One turn sends every row of this set to another row. A few are shown first. Where does it send the rows asked after them?
buki: [-3.64  0.79 -0.59 -3.17  1.24  1.26  2.72  1.66 -3.35 -0.33  0.50  1.00
  2.14 -2.23  1.91  0.12 -2.97 -0.86 -0.24  3.25  2.65  0.53 -2.52  0.55
  2.09 -2.32  0.79 -0.30  1.34 -1.60 -0.16]
rad: [-1.53 -0.84  1.38 -0.60 -0.23  0.30  4.19  1.17 -0.79  1.01  1.10 -3.28
  1.79  0.02  3.04  1.31 -2.06 -0.25  0.49  1.29  2.66 -1.72 -2.80 -1.63
  1.29  0.48  1.73 -4.76 -1.18 -1.15  1.74]
tem: [-2.01  2.19 -1.50 -1.80 -0.30 -0.72  2.85  1.03 -0.07 -0.74  1.19 -0.15
  0.64 -0.97  1.51  0.79 -2.48 -2.47 -1.41  2.38  2.67  1.02 -0.49 -2.40
 -0.28  0.30 -1.30 -3.46  1.49 -4.42 -0.18]
vizab: [-2.02 -0.64 -0.39 -1.71 -0.02  2.63  4.13  0.75 -2.50  1.81 -0.67 -1.81
 -0.92 -0.52  3.52  2.74 -1.73  0.00 -1.03 -0.36  1.02 -1.89  0.84 -0.64
  1.61 -1.12 -1.30 -1.85  0.94 -2.19  1.39]
vodef: [-1.81 -2.31 -0.17 -0.10 -0.12  2.10  2.23  2.65 -1.42  0.34  0.16 -2.02
  0.16 -0.46  2.14  1.04 -1.92 -0.47  1.54  0.24  0.37 -0.84  0.29 -1.71
 -1.81  0.75 -1.20 -3.40  0.07 -0.72  0.88]
Vetuk: [-2.68 -1.08  1.05 -1.72 -0.54  2.68  1.52  0.33 -1.83  1.68 -1.09 -1.63
 -1.04 -1.34  2.42  1.55 -3.01  0.16 -0.68  0.69  1.51 -2.21  1.11 -0.17
  1.07  0.77  0.18 -2.14  0.58 -1.43  2.90]
sufar: [-0.35 -1.17  0.10 -2.56  0.07 -0.44  0.79  0.73 -3.68  1.43  1.15  1.15
 -0.08  0.95  2.02 -1.36 -1.21 -2.14  0.16  1.28  2.63  1.60 -3.68 -1.15
  1.08 -1.34  0.27 -0.33  0.23 -1.82  0.63]
goru: [-4.24 -1.08 -0.97 -1.16 -0.94 -0.68  4.23  0.69 -2.44  1.08  0.02 -1.27
  2.58 -1.53  2.40 -1.08 -2.51 -3.47 -1.61  2.86  3.46  0.66 -2.39 -1.39
  1.46  1.26  1.30 -0.29  2.02 -2.09  0.74]
Zaron: [-0.71  0.56 -1.96  0.36 -1.77  2.44  2.50  3.00 -3.19  0.25  0.31  1.86
 -0.29 -0.20  0.85  1.58 -1.27 -2.56 -1.53  0.57  3.36  0.68 -1.81  0.30
  0.35 -0.88 -0.77 -1.05 -0.47 -0.23  2.07]
ladir: [-0.95  1.22 -2.52 -0.59  1.63 -0.43  1.67 -0.25 -1.08 -1.18 -0.85 -0.34
 -1.34 -0.97  1.40 -0.11 -2.84 -0.54 -1.32  3.30  2.91 -1.34 -0.80 -2.00
  0.98  0.57 -1.26 -1.87  0.34 -3.43  0.62]
zis: [-0.40 -0.13 -2.09 -0.74  1.75 -0.80  1.09  0.27 -1.17  0.24  0.55 -0.63
  0.49 -1.19  0.09  1.04 -3.22 -1.09 -0.87  3.53  2.82 -1.54 -0.01 -2.25
  1.24  1.78 -0.23 -2.63  1.55 -3.62  0.19]
digez: [-2.89 -0.48 -1.81 -1.30  2.07 -1.61  3.35  1.18 -2.06  1.10  1.02  0.60
  3.21 -0.25  1.56  4.01 -0.19 -1.44 -1.15  1.55  1.55  0.10 -1.36  0.80
  1.80  1.00  0.04 -1.76  0.24 -3.00  0.99]
dil: [-1.66  0.30  0.44 -3.32  0.61 -0.20  2.91  1.05 -5.13  2.57  0.34  0.43
 -0.54  0.77  1.51  0.05 -0.38 -0.71 -1.86  2.31  2.22 -1.51 -0.72 -0.10
  2.39 -0.63  0.30  0.14  1.60 -1.69  0.19]
Gof: [-2.13  1.74 -1.23 -1.04  0.29 -0.82  2.15  1.16 -0.96  0.45  1.03 -0.86
  1.02 -1.54 -0.19  1.32 -2.35 -2.21 -1.03  3.17  2.10 -0.94  0.09 -1.78
  0.80  1.94 -0.42 -3.85  2.40 -3.86 -0.52]
mobiv: [-1.46 -1.26  0.74 -1.60 -1.08  3.38  1.46 -1.06 -1.70  1.35  0.45 -1.18
 -0.52 -1.50  3.92  1.50 -2.73 -0.05  0.28  1.43  2.28  0.18 -0.59 -0.97
  0.41 -0.53  0.54 -0.22 -0.59 -3.39  1.71]
falel: [-3.07 -0.41  1.66  1.55 -0.17  0.97  2.28  0.52 -1.63  1.38  1.51 -0.48
 -0.44 -1.10  3.76  1.79 -2.51 -2.83  0.16  1.63  1.76 -1.36 -2.13  0.45
 -1.06 -1.56 -1.60 -4.08 -1.10 -1.32  1.00]
pezuk: [-3.30 -0.61  1.50  0.97  0.22 -0.12  3.03 -0.07 -1.74  2.24  1.44 -0.26
 -0.10 -1.59  3.48  1.54 -2.50 -3.12  1.30  1.06  2.52 -1.04 -2.64  0.28
  0.91 -1.74 -1.08 -4.47 -0.94 -1.78  0.85]
paf: [-2.19 -1.04 -2.01 -0.54  2.54 -2.01  1.99  0.18 -2.53 -0.07  0.42  0.41
  1.29  0.59  0.86  2.47 -0.30 -0.86 -0.03  1.52  1.21  0.68 -3.04  0.39
  1.53  2.52 -0.83 -2.05 -0.97 -1.95  1.45]
som: [-3.35 -1.93 -1.64 -1.70 -0.28 -0.24  3.97  0.15 -3.35  0.40  0.08 -1.32
  0.86 -0.78  2.23 -1.14 -2.86 -1.50 -0.90  2.42  3.19  1.95 -0.89 -1.85
  0.70  1.31 -0.52  1.37  2.29 -2.00  1.79]
zug: [-0.14 -1.44 -1.03  0.75 -0.48  1.02  2.20  3.33 -3.46  1.84  2.49  1.69
  0.83  0.18  0.13  1.89 -1.49 -2.08 -0.28  0.93  3.63  1.82 -1.25 -0.90
 -0.31  0.33  0.21 -2.18  0.02 -0.32  1.91]
sevob: [ 0.04 -1.69 -0.73 -2.07 -0.26  1.88  3.34  2.95 -3.51  0.90  1.54  0.52
  0.09  0.04 -0.05  0.73 -1.74 -1.32 -0.80  1.19  5.02 -0.01 -0.44 -0.37
  0.29  0.57  0.12  0.19 -2.04 -0.77  1.87]
Zile: [-1.41  0.81 -0.37  0.60 -1.41  1.65  3.58  2.20 -4.15  1.15  0.50  0.00
 -0.63  0.30 -0.96  1.38 -0.73 -1.61 -1.62  1.63  3.32 -1.27 -1.80  0.29
  0.95  1.42 -0.51 -1.45 -0.42  0.40  2.16]
dif: [-4.76 -1.20 -1.52 -1.16 -1.16 -0.65  3.83  0.26 -2.84  0.45 -0.66  0.09
  0.30 -1.73  2.18 -0.94 -2.99 -3.82 -1.17  1.99  3.14  0.95 -1.43 -0.91
  1.34 -0.21 -1.35 -0.10  3.01 -1.23  1.82]
fezer: [-4.31 -0.86 -1.73 -0.42 -0.11 -0.70  4.27  0.73 -3.61  0.32 -0.87 -1.42
  1.38 -0.30  2.56 -0.89 -3.24 -0.91 -2.38  2.86  2.85  0.04 -1.08 -1.29
  1.75  1.57 -0.14 -0.47  3.09 -0.60  2.32]
fim: [-3.09  1.16 -0.12 -0.88  1.25 -0.02  4.05  1.60 -2.76  0.84  1.08  1.92
  2.81 -1.08  2.47  0.15 -1.24  0.19 -0.22  3.73  1.71  1.68 -3.08 -1.55
  0.94 -1.45  1.51 -1.48  2.12 -1.60  0.66]
Vumib: [-4.29 -2.12 -1.88 -0.07  0.21 -0.98  2.48  1.69 -3.25 -0.06  0.02 -0.57
  2.63 -1.62  2.69 -1.73 -3.60 -2.25 -0.31  2.68  3.30  1.10 -1.49 -1.12
  0.96  1.81  0.49 -1.23  2.48 -0.81  0.87]
sekop: [-1.51  1.80 -1.36 -2.05  0.75 -0.73  3.29  0.28 -0.18 -1.05  0.25 -0.22
 -0.46 -1.18  2.27 -0.16 -2.95 -1.25 -1.94  3.08  3.81  0.17 -0.25 -2.22
  0.12 -0.17 -1.44 -2.16 -0.32 -4.16  0.19]
bom: [-2.95 -0.89 -1.67 -2.94  2.03 -2.35  3.47  0.53 -1.86 -1.39 -0.24  0.25
  0.72  0.23  1.32  2.34 -1.55 -0.56 -0.45  1.14  2.43 -0.28 -1.63  1.37
  1.29  1.10 -1.71 -1.61 -1.80 -1.35  2.06]
sonop: [-1.11 -0.13  0.84 -3.95 -1.06 -0.59  2.82  3.52 -3.58  0.79  1.86 -0.76
  2.56  1.29  1.78 -0.33 -0.95 -0.87 -0.74  1.56  3.04  0.23 -1.77 -1.42
  0.79 -0.22  2.19 -1.82  1.33 -1.17  0.09]
suni: [-3.85  0.32  1.60  0.36 -1.65  1.56  2.71 -0.59 -1.36  1.27  1.14  0.83
 -0.71 -2.07  4.26  1.64 -2.08 -1.94  1.24  1.63  2.18  0.19 -0.63 -0.63
 -0.13 -1.72 -0.38 -2.96 -0.53 -2.18  1.85]
lugen: [-2.58 -0.35 -0.22 -4.75  0.75  1.47  1.62  1.22 -2.59 -0.52 -0.94 -0.68
  0.74 -1.49 -0.16 -0.27 -3.41 -1.63 -0.77  1.86  1.24  0.83 -3.70 -0.09
  2.09 -0.31  0.02 -0.01  1.70 -1.32  1.27]
pibi: [-1.10 -1.51  0.16 -1.19  0.31  2.69  2.93 -0.71 -2.28  2.85  1.20 -1.57
 -0.22 -1.51  3.52  1.80 -1.58 -2.49  0.97  0.74  1.46  0.82 -1.79 -1.18
  1.01 -1.19 -0.71 -0.93 -0.59 -4.52  0.21]
zeg: [-0.80 -2.22  0.78 -0.62  0.39  2.77  1.92  0.03 -1.24  2.39  1.26 -1.50
  0.02 -1.04  3.30  1.90 -1.83 -2.06  0.03  1.37  1.66  0.07 -1.70 -0.92
 -0.60 -0.92 -0.76 -0.53 -1.18 -3.88  0.19]
vad: [-2.06 -1.10  0.61 -0.95  0.03  2.99  3.41  0.83 -1.67  2.01 -0.60 -2.04
 -0.90 -0.57  2.78  2.73 -1.51 -0.93 -1.35  0.94  0.71 -2.99  0.99  0.34
  0.22 -0.61 -1.33 -1.45  0.47 -2.06  1.34]
tapu: [-1.97 -0.47 -2.35 -3.75  0.53 -0.85  3.50  1.33 -0.69 -2.17 -0.10 -0.15
  1.97  0.50  2.06  2.69 -0.60 -1.21 -0.75  0.57  1.99  0.98 -2.38  0.21
  0.81  0.13 -0.73 -0.85 -0.95 -2.53  1.57]
vud: [-2.65 -0.94  0.79 -4.30  1.90 -0.98  3.35  1.66 -2.70  1.43 -0.33  0.05
  0.32 -0.08 -1.01 -0.57 -2.88 -1.23 -1.15  1.45  1.12  0.87 -2.20 -1.64
  1.53  0.97 -1.03 -1.69  2.08 -0.90  2.88]
borez: [-2.73 -0.45  2.69 -0.37 -1.96  0.53  3.93  0.52 -0.36  2.49  1.27 -1.21
  1.55 -1.20  2.94  1.71 -1.43 -1.41  0.26  1.82  2.38 -1.09 -0.56 -1.96
 -0.10  0.57  1.56 -3.69 -0.21 -2.10  2.63]
bipos: [-2.43 -1.88  1.26 -0.29 -0.76  1.46  0.83  1.38 -1.11  1.51  0.31 -1.87
  0.23 -1.21  1.67  0.87 -1.85 -0.83  1.57  0.07  1.11 -0.10  0.18 -2.35
  0.10  2.26  0.65 -3.72  0.09 -1.08  2.28]
gesaf: [-2.12 -1.88 -0.40 -1.06  0.24  1.80  2.58  2.35 -2.17 -0.34 -0.26 -2.61
  0.09 -0.56  2.67  0.23 -2.32  0.37  1.89 -0.95  1.06 -0.60  0.29 -1.90
  0.17  0.74 -0.74 -3.98 -0.03 -0.58  0.80]
tufan: [-3.68  0.64  0.54 -1.56  1.83 -1.66  4.51  1.76 -3.49  1.53  0.79  1.07
  0.79 -0.36  0.29 -0.79 -1.05 -0.08 -0.08  2.38  1.05  1.93 -2.25 -2.51
  0.92  1.48 -0.23 -2.41  1.93 -0.87  1.62]
Viga: [-1.74 -1.13  2.05 -0.27 -0.83  0.74  4.22  1.62 -0.68  1.14  1.82 -2.98
  1.55  0.20  2.84  1.92 -1.98 -0.53 -0.25  2.17  2.65 -1.97 -1.50 -1.44
 -1.27  0.29  0.68 -3.31 -1.20 -1.46  1.38]
mus: [-3.36  1.97  1.05 -2.33 -1.28 -1.14  2.53  1.84 -3.69  0.02  0.85  0.49
 -0.31  0.52  2.06 -1.16 -1.00 -2.53 -0.68  1.42  2.91 -0.58 -3.35  0.50
  1.27 -1.20  0.04 -2.66  0.33  0.18  0.50]
ruvu: [-2.02  0.01 -1.28 -1.62 -0.56  0.63  0.58  2.78 -4.81  0.59  0.05  0.52
  0.22  0.67  1.41 -0.29 -0.40 -0.65  0.51  0.55  0.37  0.10 -0.96 -1.05
  1.23 -0.03  0.20 -1.95  3.05  0.13 -0.16]
zaduv: [-4.02  0.76 -2.46 -2.22  0.73 -0.29  3.24  1.68 -1.90 -1.00  0.39  0.64
  2.27 -0.99  1.97  3.30  0.22 -2.22 -0.25  0.68  1.30  0.87 -1.26  1.21
  0.97  0.74 -1.22 -1.48 -0.17 -2.76  0.07]
peg: [-1.70  0.99  0.25 -0.64 -1.42  2.04  4.46  2.85 -4.02  1.73  2.36  0.36
  0.62 -0.44  0.53  1.69 -0.29 -1.88 -1.92  1.93  4.44  0.08 -1.11  0.51
 -0.06  0.55  0.39 -0.73 -1.37 -1.27  0.60]

bom turns into tapu
vud turns into lugen
pibi turns into pezuk
And these:
bipos turns into Vetuk
vad turns into zeg
Zile turns into sevob
ruvu turns into dil
Gof turns into zis
Vumib turns into fezer

